(in the rows, 128 means zero)
The rows below come in pairs that one turn or mirror swaps. Which row does each named row swap with?
The rows were stretched afterwards, more along some directions than others.
q616: [127 123 125 129 116 116 137  98 162 133 183 145  86  98 102 165 148 116
 119 127 109]
q12: [149 131  96 117 154 118  95 127 138 116 125 124 132 115 120 127 134 102
 136 119 156]
q376: [135 113 155 126  88 158 154 103 128 112 121 109 138 158 118 132 113 120
 110 120 134]
q453: [136 101 154 122 111 142 123 127 135 138 105 119 130 121 138  81 116 164
 117 126 115]
q591: [159 139  91 116 148 123 101 134 140 128 123 117 139 115 133 132 131  90
 136 118 148]
q852: [135 100 149 141  92 140 133 111 114  95 121 120 132 151 100 126 126 123
 111 138 130]
q645: [125  99 155 152 107 123 150  99 126 103 126 115 127 138  91 123 134  96
 104 126 125]
q959: [121 103 152 129 121 142 131 154 136 135 120 135 135 138 121  89 125 149
 105 118 116]
q289: [119 127  94 130 168  99 116 141 152 151 133 163 117 112 133 145 142 107
 178 123 139]
q122: [120 103 152 139 114 143 131 127 141 161 135 151 136 144 116  85 136 153
 120 124 107]
q383: [137 152 108 125 148 115 119 114 120 124 142 119 113 128 148 149 124 139
 134 118 124]
q79: [161 133  92 117 151 128  96 127 140 130 125 115 138 117 136 129 134 103
 134 119 147]
q988: [122 117 152 118 104 148 141 133 153 161 126 146 138 142 135 102 115 155
 126 122 118]
q217: [117 133  88 131 162  92 122 148 151 155 146 159 113 111 134 142 148 104
 171 125 133]
q490: [124 104 163 139  85 158 151  96 130 107 140 133 127 156 106 137 136 140
  89 135 128]
q596: [121 109 146 115  98 155 125 136 155 141 118 143 139 136 132 101 124 150
 117 126 125]
q77: [140 121 163 145  94 163 158 110 123 115 135 109 143 148  99 128 133 118
 110 122 130]
q857: [139 159 106 132 143 115 124 123 120 125 144 123 118 125 144 151 116 143
 139 119 121]
q822: [112 102 164 141 103 150 131 127 131 139 133 153 125 145 106  85 125 160
 113 128 109]
q27: [124 111 151 111  94 140 130 130 148 138 119 132 135 130 156  98 109 172
 109 121 122]
q623: [139 124 151 143 123 135 111 135 137 155 117 141 145 124 124  94 122 162
 127 133 130]
q770: [135 117 156 124 118 146 136 148 142 146 115 135 142 121 126  99 121 142
 127 126 113]
q886: [141 157 107 121 147 112 122 119 129 122 138 118 113 119 151 146 107 149
 139 117 121]
q396: [120 111 155 144 114 139 137 107 116 117 124 120 149 172  83 118 133 104
 118 123 148]
q528: [143 157 113 128 145 117 123 122 123 130 137 116 117 117 145 147 112 156
 142 121 125]
q415: [116 125  88 140 165  98 119 151 154 155 140 165 117 112 128 130 147 109
 171 126 135]
q223: [129 101 149 126 108 139 150  99 140 101 141 129 130 148 113 150 124 109
  95 132 152]
q30: [129  94 152 137 126 127 134 125 151 154 123 153 136 129 113  97 122 143
 120 123 122]
q13: [124 119 127 126 122 113 130 105 161 125 174 143  85  96  94 156 146 115
 118 117 112]
q290: [137 150 106 123 154 108 118 119 128 124 135 118 112 123 146 143 115 158
 147 121 129]
q109: [119 122  91 132 161  94 113 135 153 148 135 161 112 105 128 145 134 100
 176 126 144]
q132: [114 126  92 132 166  91 119 138 143 153 135 158 117 110 129 132 135  99
 172 123 138]
q115: [114 125 162 131 124 139 139 131 138 157 136 141 144 156 109  96 128 146
 115 115 111]
q426: [116 122  89 134 167  91 116 139 142 149 130 163 121 116 130 137 141  97
 173 127 137]
q492: [112 100 154 144 100 137 151 119 118  88 137 136 125 158  89 129 137 111
  98 133 133]
q401: [127 124 127 126 114 112 129  94 155 130 174 141  84 100 102 160 138 114
 115 124 111]
q175: [139 106 151 141 101 154 144  98 138 109 137 107 125 132 102 143 137 107
 119 138 125]
q584: [141 115 151 144  82 155 151 126 135 108 132 133 131 133 111 144 142 119
 120 136 123]
q742: [139 152 103 120 155 106 121 118 122 128 134 119 113 121 154 142 111 152
 141 122 131]
q767: [115 123  93 135 167  89 117 141 147 146 136 160 117 109 126 131 142  94
 170 125 138]
q768: [134 110 159 145  92 164 158 136 125 105 125 110 140 148  99 114 129 112
 107 115 122]
q618: [143 116 136 132 121 152 109 135 148 156 128 135 140 134 137 101 132 162
 129 138 108]
q45: [116 109 155 122  82 138 161 107 140  99 128 127 131 138 125 136 122 112
 111 128 143]
q624: [145 162 106 130 148 113 114 127 118 128 139 120 118 124 148 143 116 158
 145 128 126]
q987: [151 138  91 108 145 122 100 132 129 120 118 117 143 121 136 131 131  92
 133 123 154]
q242: [118 120  95 135 166  94 123 139 145 148 136 157 114 111 127 141 145  87
 168 122 129]
q222: [124 126 124 119 108 115 133 108 153 130 174 141  91 102 108 163 144 115
 113 124 107]
q121: [141 153 113 132 141 115 120 118 123 121 145 118 112 120 141 147 118 150
 133 119 120]
q974: [134 143 119 136 143 124 124 106 123 122 145 118 107 123 136 146 119 150
 128 117 121]
q343: [129  96 147 125 115 148 137 141 153 151 114 128 143 131 127  92 131 144
 112 121 128]
q994: [124 102 163 121  76 159 150  98 138  97 123 104 123 139 107 129 119 127
  96 123 131]
q450: [146 111 159 144 105 141 150 104 128 110 123 118 140 141 101 128 115 130
 109 127 144]
q324: [124 128  87 132 161  98 123 147 151 153 139 165 115 111 136 155 147 101
 170 123 134]
q748: [125  97 138 116 119 127 139 135 162 140 142 144 129 140 135 113 123 149
  97 125 122]

Swapped with q767: q121
Swapped with q30: q450
Swapped with q959: q492
Swapped with q645: q623

The rows below come in pairs that one turn or mirror swaps. Which row does each named row swap with?
The rows were stretched afterwards, more along some directions than others.
q473: [135 109 130 117 118  77 126 130 102 102 110 135  92  74 118 130 168 140
 164]
q304: [131 106 108 137  86 119 140 123 104 153 119 122 101 135 101 119 144  94
 196]
q525: [161 128  70 138 114 118  93 136  91 132  90 134 104 107 100 123 146  88
 178]
q763: [121 112 156 132  77  86 151 151 158 113  93 153 116 108 137 139 144 129
 170]
q679: [128 114  98 112 122  76  91 165 114  99  80 140  56  99 104 127 117 131
 133]
q905: [130 148 103 109 124  87 112 111 125 113 145 168  55  54 124 146 142 114
 142]
q285: [126 120 109 110 127  80  93 166 121  94  85 140  56  93 106 124 117 131
 131]
q191: [134 133 106 126 127 104  98 127 116 118 118 156  95  78 115 110 109 105
 180]
q94: [132 115 101 113 119  69  91 152 124  98  77 140  54  87 101 137 116 127
 142]
q405: [119 141 108 134 101 133 114 140 133 147 144 163 105 124 135 112 127 128
 166]
q938: [116 115 162 125  76  82 146 145 169 118 100 153 132 116 145 144 145 149
 170]
q701: [133 123  95 110 123  80  95 159 113  98  76 137  46  86  97 134 121 125
 145]
q249: [120 126 101 106 125  83  91 163 131  95  89 146  59  94 117 124 118 141
 132]
q621: [159 119  71 141 116 115  96 132  89 139  80 130 103 106  94 135 149  89
 186]
q457: [159 125  72 136 105 118  96 138  92 139  79 130 109 110  99 128 151  95
 185]
q879: [130 143 106  85 116  86  95 130 104 129 134 170  46  57 135 116 144 128
 154]
q475: [127 123 102 104 119 113 101 109 106 154 138 168  67  76 155 133 129 112
 150]
q830: [155 102 114 120 139 104 109 140  60 122 129 148  41  76  98 134 127 111
 164]
q443: [132 114  99 106 125  73  94 159 113  99  75 141  54  93  94 138 127 125
 138]
q152: [157 128  67 134 114 114  90 133  94 136  87 141 107 101 101 128 146  93
 172]
q973: [129 134 146 107 117  94 117 107 139 151 136 151 108  93 146 122 147 118
 127]
q384: [133 111 160 108  98  93 135 130 134 119  93 153 123  78 165 154 124 135
 166]
q984: [156 121 127 144  65 122 134 115 118 141 114 133  74  65 115 139 128 100
 178]
q357: [157 129  60 135 114 119  93 139  86 129  83 135  90 100  90 129 148  94
 177]
q89: [118  96 136 130  86  69 130 117 139 139 100 157  94  96 135 139 142 123
 156]
q989: [105 158 138 124 103  94 141 136 153 121 114 157 112  92 156 128 113 137
 169]
q464: [121 141 105 135 118 122 114 132 128 155 135 171  97 115 134 120 126 108
 163]
q347: [135 134 141 112  95  84 144 123 131 120 114 143 136  67 133 131 150  80
 187]
q82: [127 127 129 116 115 145 114 143 139 125 142 154 106  95 144 120 105 102
 129]
q568: [124 115  90 116  93  81 114 107 114 131 124 133  46  53  85 136 119  81
 189]
q445: [125  95 132 120  87  97 128 105 164 130  98 134 133  87 131 162 140 110
 160]
q609: [122 152 115  89  86 105 107 133 159 107 129 175 103  59 162 116 149 146
 178]
q408: [139 146 117 127  64 126 131 108 171 133 110 170 135  80 160 150 123 134
 181]
q572: [164 107 115 108  78  78 125 112  96 140  91 148  87  59 118 155 175 102
 210]
q853: [124 123  99 107 117  76  88 157 125 104  81 142  56  93 106 128 118 136
 138]
q606: [112 114 166 122  87  84 144 155 173 116 102 159 125 112 144 135 136 148
 162]
q781: [131 110 100 110 110  74  93 156 122  96  78 140  56  87  96 134 120 128
 137]
q574: [163 113  74 137 112 117 100 135  92 139  78 136 108 112 102 140 149  92
 189]
q100: [138  91 146 116 104  85 124 141 121 101 100 130 121 109 104 105 146 106
 176]
q372: [166 100 128 123  87  91 145 122 103 113 115 144  71  72  98 168 161  85
 178]
q843: [129 110 137  93  93 123 121 127 153 137 141 159 118 139 142 112 138 129
 129]
q6: [123 110  95 111 109 138  99 115 100 149 143 136  91 112 128  99 139 118
 155]
q140: [140 103 146 109  83  96 139 123 123 128 101 152 105  74 161 151 152 116
 169]
q215: [120 108 109 123 114  78 107 140 106 113 117 138  33  48 128 146 114 111
 167]
q142: [124 135 113 138 102 133 120 138 138 154 133 163 120 121 133 115 134 118
 177]
q127: [154 123  61 142 112 109  92 135  89 136  78 134  99 104  99 134 143  98
 180]
q103: [124 135 108 128 111 139 108 145 125 151 144 165 109 132 137 104 132 122
 161]
q722: [117 113 157 124  78  77 142 145 172 114  87 157 126 104 148 150 141 152
 174]
q312: [139 104 125 121 127  80 119 123  99 140 113 139 110  78 145 151 156  88
 178]
q22: [134 139 126 141 102 124 123 139 113 146 131 179 102  94 158 112 120 106
 155]
q176: [155  94 132  83  98  88 114 120 123 143 112 169 104  93 132 154 157 105
 194]
q694: [160 125  66 132 121 114  96 134  85 138  80 129  95 105  92 133 152  89
 181]

Swapped with q984: q973
Swapped with q82: q445
Swapped with q304: q989
Swapped with q475: q140
Swapped with q609: q176

The rows below come in pairs that one turn or mirror swaps. Which row does each named row swap with?
The rows were stretched afterwards, more along some directions than others.
q252: [133 126 159 181 105 166 138 129 100 137 144  81 103 114 133 179 114 130
 177  84]
q192: [122 108 156 163 118 176 173 165 134 105 105  98  92 123 144 115 125 112
 152 129]
q745: [131 153 119 133 116 178 114 123 137 103 155 164 104 147 143 160  98 147
 171 101]
q703: [142 155 126 149 111 184 123 128 106  82 101 123 128 150 148 171  97 139
  93  94]
q662: [ 92 130 117 149 124 139 112 157 119 165 109 148 160 141 137 148 140 108
 146 119]
q579: [144 102 163 157 162 105 111 154 109 142 125  86 130 106 103 121 133 112
 123 150]
q32: [145 141 167 174 135 146 160 161 110 125 141  75  73 103 116 142 131 123
 174  96]
q739: [135 127 141 130 103 160 130 134 128 138 155 138 115 136 147 176 126 118
 185  60]
q440: [ 99 117  89 134 142 143  74 136 129 114 113 141 148 121 118 125 115 101
  69 180]
q512: [135 138 115 127 182 122 119 157 123  69 133 141 121 112 128 122 101 141
  84 142]
q248: [100 112 102 140 134 155 110 129 138  81 104 137 151 122 133 147 107 117
  92 151]
q61: [105 152 107 134 136 186 132 166 145  76 127 129 150 125 146 127  88 112
 164 133]
q590: [165 146 154 163 118 138 144 131  88  88 153 106 125  77 122 167 129 119
 142  65]
q578: [108 172 121 168 114 145 112 132 111 166  89 139 124 129 133 167 105 102
 140  68]
q541: [110 163  93  91 117 146  81  90 121 125 132 190 148 172 149 124  85 148
 100 139]
q517: [107 135 110 129 165 147 123 134 128 110 162 177 117 103 149 133  94 140
 117 128]
q428: [159 100 175 151 153 136 123  93 147  97 145  99 113 136 123 140 131 108
 131 130]
q58: [144 111 157 125 159  88 101 112 136 172 100 120 127 155 109 153 137 114
  90 105]
q476: [ 94 171 152 142 120 153 133 190 117 123  85 125  93 108 129 134 135 106
 109 117]
q353: [153  85 123 118 156 136  95 131 121  94 135 107 152 134 120 123  85 109
 119 172]
q882: [114 136 115 114 121 133  72  78 110 139 117 136 152 175 130 162 101 132
  73 141]
q932: [134 164 148 139  65 136 133  97  95 136 110 136 140 145 144 138 129 145
 135  80]
q776: [110  93 158 155 121 146 134 164 115 164 114  71 112 157 113 181 134 120
 172 115]
q474: [130 154 158 153 133 123 127 139 121 162 128 119  57 123 116 156 131 125
 141  79]
q278: [150 116 162 164 112 116 131 112 107 163 156 101  96 117 125 152 113 126
 161  85]
q221: [123 153  85 130 141 146 121 156 118  53 139 171 138 116 151 133  96 143
 100 104]
q338: [139 122 157 153 132 154 173 144 128 122 135 109  94 136 145 139 124 110
 203  93]
q711: [130 111 125 148 133 162  79  87 117 172 149 126 133 159 143 150  80 140
 131 150]
q190: [131 129  99 103 117 114  88 112 129 107 132 195 179 109 155 136 103 124
  80 107]
q491: [128 155 104 123 157 108 106 167 108  88 122 156 144 124 131 151 114 154
 109  92]
q654: [ 84 124 112 117 202 158 105 163 131 106 129 144 128 140 132 150  98 134
 141 116]
q374: [119 128 178 156 149 128 135 133 112 141 100  93  98 106 111 158 130 108
 129  74]
q733: [128 117 117 136 199 133  84 109 131 115 136 164 124 192 135 189 117 139
 124  92]
q125: [122 128 101 135 156 151  88 116 119  80 142 154 138 120 143 151  85 139
  78 139]
q573: [ 85 150 114 155  90 177 117 118 108 156 123 121 142 160 149 152 127 137
 156 117]
q826: [123 133 121 118 151 130  76 124 125 140 113 147 134 159 112 168 123  86
  89 128]
q216: [161 151 138 140  88 117 109  95 112  92 117 159 150 107 135 148 108 143
  99  93]
q388: [ 94 155  93 120 167 176 121 188 150 123 113 148 123 169 135 151 123 122
 156 100]
q448: [119  84 148 167 129 171 122 120 131 138 149  74 112 146 116 180 128 112
 198 125]
q597: [102 133 132 148 133 128 110 113 121 182 115 151 126 127 137 134 156  99
 141 129]
q599: [152 126 107 124 160 124 119 118 128  58 131 161 151 116 145 109 110 108
 102 138]
q900: [120 149 115 103 157 133 109 150 110 105  98 151 146 163 132 181 130 112
 120 101]
q917: [109 150 132 131 172 167 136 205 132  94 103 115  83 130 117 132 109 108
 112 138]
q972: [130 120 143 118 163 108  66 146 103 139 137 115 148 129 109 146 118 115
 118 155]

Swapped with q32: q512
Swapped with q573: q882
Swapped with q654: q374
Swapped with q428: q61
Swapped with q338: q599

